Here are some points:
[-29 -11 -29 -10  12  30  17   7  -1 -18 -24  27 -24  25 -13 -32]
[ 26 -29  16   2  40  -4  -1 -38 -67 -43 -33  -8 -17  -8  44 -49]
[  2  -7 -26 -28   4  16 -55 -30 -63 -18  -2  14  -7 -61 -10 -48]
[ 26 -10 -51 -31  53  16  -2   1 -37 -48 -28  32 -23  -6  -5 -60]
[ 47 -35  30 -46 -20   2  -7  48 -16 -15  -6  -8   7  -7  52 -59]
[  1   7  43  35 -69 -77 -68  51 -34  36 -32  30  32  -5   1 120]
[  1  81 -23  40 -45  66  56  10 127 -31  47 -95  11  56  51 127]
[  35  127  127 -127  127   51    4  127  -26 -127  127  -23  127 -127
  127  -27]
[-16  23  33   8  -3 -29 -32  16  24   9 -20  11  -5 -25  38  -2]
[-24 -18  -2 -15 -17 -20   2   3  -2  19   6  -5   4  42 -19 -23]
[ 38 -29   9 -11  43  -4  24  -2 -51 -32 -16 -12  -6  -4  36 -29]
[ 14  39  -6   1  -1  44   4  12  13 -16   0  10  24 -48  29  -2]
[ -8  33  -5  63 -32 -27 -59  33  42 -16  -2  38 -12 -39  19  53]
[-55 -31  91  99   3 -80  32 -50  66  73  10  18   7 125 -52 -16]
[-58 -37 -19  -2 -13 -29  -8 -30 -28  28 -59  31  38   1 -45  -6]
[ 15  -3  38   6  23  29 -28 -30 -46 -50 -34 -56  10 -55 127 -27]
[ -3   5   5   0 -15  18  -3 -13   5   7  13 -13   4  21 -25  19]
[-15 -69 -15 -16 -43 -50  12 -13  -6   0   0 -45  -9  77 -24 -56]
[  82 -120  -76  -22   31   27  -15  -92  -91  -41 -127  127  -82 -127
  -11   -6]
[ -7  24   3  28 -25 -16  -5 -56  27  31  -3 -19  -4  -8 -21  37]
[ 40  12  27 -14 -15   8   5   6   2  -9  -4 -18 -32 -25  54 -42]
[-23  -7 -39   9  -3  18 -21  18  -9  -5 -26  23  19 -44 -16  -3]
[ -4 -69 -56 -37  -3  20  66 -22 -26 -88 -45  36   3   1   3 -68]
[ -4 -34 -23  56 -48 -24  -3 -38  32  27 -10 -11 -19  56 -28  14]
[-51 -14 -64  18 -36  24  40   8  63 -10  63 -60  26  62 -99  24]
Then 10 other points, each followed by its number:
[ 29  11 -28  24  -3  39  47   0 114 -27  39 -95  25   5  16  69] 0
[-14  36  36  42 -18 -36  16   7   8  45  37 -16   8  40  33  59] 1
[  11   82   45   41  101  -10  -15   20   11   -2   -7   54   61 -108
   20   77] 2
[ -7   0  17 -11  44  -2 -35   3 -10 -31 -12  51  18 -25  14 -32] 3
[ 10   6  28 -48  71  38  -7  53  -9 -46  45 -55  25  25  12 -54] 4
[ 16  54  65 -56  45  18  11  74  -2 -55  43  20  35 -40  53 -13] 5
[ 13  32  -6  -4   4  30 -39  56   4  10   2   7  -9 -17 -11  14] 6
[ 24  65  13  38 -64  26  35 -62  49  31  77 -80  12  55  19  64] 7
[ 22 -14 -21 -16  -2   9 -25 -11 -27   6   6   0   3 -43 -28  20] 8
[-61 -14 -28   8  35  22  -3   1  21 -17  -4  47  67  35 -69   3] 9
Which three of these numbered points are nearest to each point below by angle, seen from the average point of the first points? Their numbers follow each, nearest first.
[ 12 -15 -41  28 -39  44  58  28 100 -12  15 -56   8  -4   0  51] > 0 7 1
[ 12 -17 -44 -35   0   8 -29  -8 -24 -10   9   4  -7 -27  -8 -10] > 8 6 3
[-36  44  44  -5 127 -24 -63  83  -7 -39 -98 127  17   7 -44 -55] > 3 9 2
[  6  22 -17  59 -63  61 -64 -42  71  91  12 -49 -40 -28  24  68] > 7 0 1
[ 10 105  90 -62  71   3  28 115 -47 -99  59  22  17 -44  89  13] > 5 4 2
[-43 -34 -15 -33 -14 -10  -2   5  25  16   9   7  13  41 -13 -13] > 9 1 7
[  7  25 -39  20   1  37 -55 -48 -33 -11 -16  31  -7 -84 -39  16] > 8 2 6
[ 25 -29  -4 -23  34  34  36  16 -37 -40 -19 -18 -15  15 -10 -72] > 4 5 3
[ 29 -24 -43 -31  12  14 -72   4 -57  20 -36   3   9 -65 -20 -16] > 8 6 3
[ -69  -30  -68   15  -25  -19  -12   -8  -57   59  -42   70   84    1
 -112  -18] > 9 8 3
[ -98 -102 -127   60   14  -23  -97 -101  -49   12  -33   56   -7   70
 -127  -58] > 9 8 3
[ 16  14  28 -42  10 -24  39  23 -39 -40   1  12   5 -33  74 -22] > 5 4 3
[ -8   5 -17  16 -19  28  -3  -4  29  27  11   3  11  27 -21  17] > 7 9 1
[-22  -9  -3  -1   9  16 -17   0 -19  -7   1   5   8   1 -12   1] > 9 8 6
[   5  -20  -52   52  -70  120  -38 -100  -33  -10  -54   54  -59  -73
 -105   88] > 8 9 6
[  2  -5  10 -18  58  27 -15  -4  -7 -24 -37  30 -18 -27   5 -27] > 3 2 5
[ 14   6   7 -41  34  28   1  -9 -41 -24  -5 -30 -17   0  37 -73] > 4 5 3
[  1  60  40 -50  54   5  -6  77 -19  -6  30   5  31 -45  62   0] > 5 2 4
[ 18   8   9  -1  -7  19  23  -2  45 -16   5 -41   0  -7  18  28] > 0 7 1
[ 21  21 -12  -3  -4  -2 -19  35   1  -4   2   2  -2 -50   6  14] > 6 2 8
[ 17  22 -37  -3   0 -15  -5  40  38 -30  32  24 -18 -29   1  10] > 6 5 0
[  6   5  21  14  97  47 -69  -5   7 -53 -50  74 -11 -78   2 -90] > 3 2 5
[ 15 -10 -34 -53 -16  17   1 -10 -30  21  15 -80  -2 -54 -14  20] > 8 0 7
[ 12  73  42  -5  50  -3  10  45   1 -35  17  -2  31 -12  52 -28] > 5 4 2
[-12   9  37  27 -23 -61  28  18  32 -16  30 -13   5  25  43  46] > 1 7 0
[ 47 -14  30 -13   3  -7  53 -51  16  10 -19 -14 -16  36  16 -22] > 7 0 1
[  6  -2 -27  -8  30 -11 -11  29  10 -26   9  20  26   4 -25  -8] > 9 3 6
[  6  26  28  -3  21 -35  63  29  22 -36  22  12  11  44  50 -17] > 5 1 4
[ 20 -15  16 -35  53  34  32 -19 -29 -63   3 -12 -11  -1   6 -48] > 4 5 3
[  46  -47  -91  -39   59   42  -22  -22  -17  -50   21  -71   18 -127
   13    2] > 8 0 4
[  5 -49 -26 -60 -16  18 -31  10 -52 -25  -3   8 -14 -70   0 -27] > 8 3 6
[  19   40   -3   66  -38   46   61    8  127  -32   35 -106    4   25
   77   36] > 0 7 1
[-75  23   5  46 -55  44  38 -40 113  45  74 -33   9  59 -71  43] > 7 0 1
[  5 -27 -62 -50  14  27 -21   1 -53 -37  -3  -8  -6 -35  -4 -22] > 8 4 3
[ 28 -12 -28 -41  64  12 -88 -45 -82 -20 -38   2  15 -57 -20  25] > 8 3 2
[-20   0  -1  24 -25 -35 -19  16   5  21  -6   8   7  20 -15  23] > 1 9 6
[ -1  11 -10 -14  11  26  22   2  22  13  12 -20   7 -18  -3  10] > 0 7 6
[-12  21  -2 -50  24 -97  32  75 -17 -16  23 -11   9   4  32 -53] > 5 4 3
[-13 -11  -8 -24  86  25 -68  18 -12 -33  10  25 -22 -76  -1 -24] > 3 2 6
[  7   9 -14  -7   5  29  -2 -10 -22  -7  -5   8 -15 -29 -13  -2] > 8 6 2
[ -2 -21  -3 -18  -1   0  15 -13 -16  -9  -8  -6  -8  16  14 -33] > 4 7 9
[ 33 -52  -7 -30  53  15  22 -17 -88 -46  -5 -55 -13   5  -9 -36] > 4 8 5
[-10  11 -15  18 -31 -60  -6  -3   5  26   1  13  13  13  -6  36] > 1 7 9
[ 127   86   -3  106  -92   35   95   64  127 -117   76 -127  -17   25
   64  127] > 0 7 1
[ 34   3   2 -27 -17  -6 -30  64 -37 -20  11 -22   6  -6  58 -33] > 5 4 6
[  2  21  -3  43 -34 -10   5 -42  30  27  23 -18 -33  21  22  43] > 7 1 0
[ -8 -26   1 -34  38  34  33   3 -52 -47   5  -6 -32  -6 -10 -38] > 4 5 3
[-11 -32  14   4 -15 -23  36 -32 -11   2 -57  61 -13  18 -38 -24] > 9 3 8
[-30   3  19  39   5   8  -2   1   8   7  -3  45   7 -82   2  47] > 2 8 6
[-25 -13   9  12  -4 -33  18   4 -23  15  14  -1  -8  39  -1   0] > 1 7 9
[-20 -95  -9  20   5 -22 -72 -47 -13  72 -73  52  -5  51 -84 -50] > 9 8 3
[-11  14   6  16   5  14 -30 -11  -2  16  -8  19 -25   7 -15   5] > 6 1 9
[  2 -16  -1  36 -40  17  10 -24  34  60  19 -48   8  21  -9  81] > 7 1 0
[-12  54  20   0  -7  11  16  -1   2  12  42 -40   7  35 -13  21] > 7 1 0
[  12   81   13  -12   11  -46  -12   30  -22    3  -25   39   67 -101
  -15   71] > 2 8 6
[ 11 -42 -56 -40  12   1  38   2 -22 -55 -11 -44   7   1  18 -45] > 4 0 5
[ 21  61  50  12  -8 -44  -4  48 -16  45  72 -27  33  20  39  15] > 1 7 5
[-13 -27 -29 -10 -39 -18  40  16  61   0 -16 -33 -25  41   3 -13] > 0 7 1
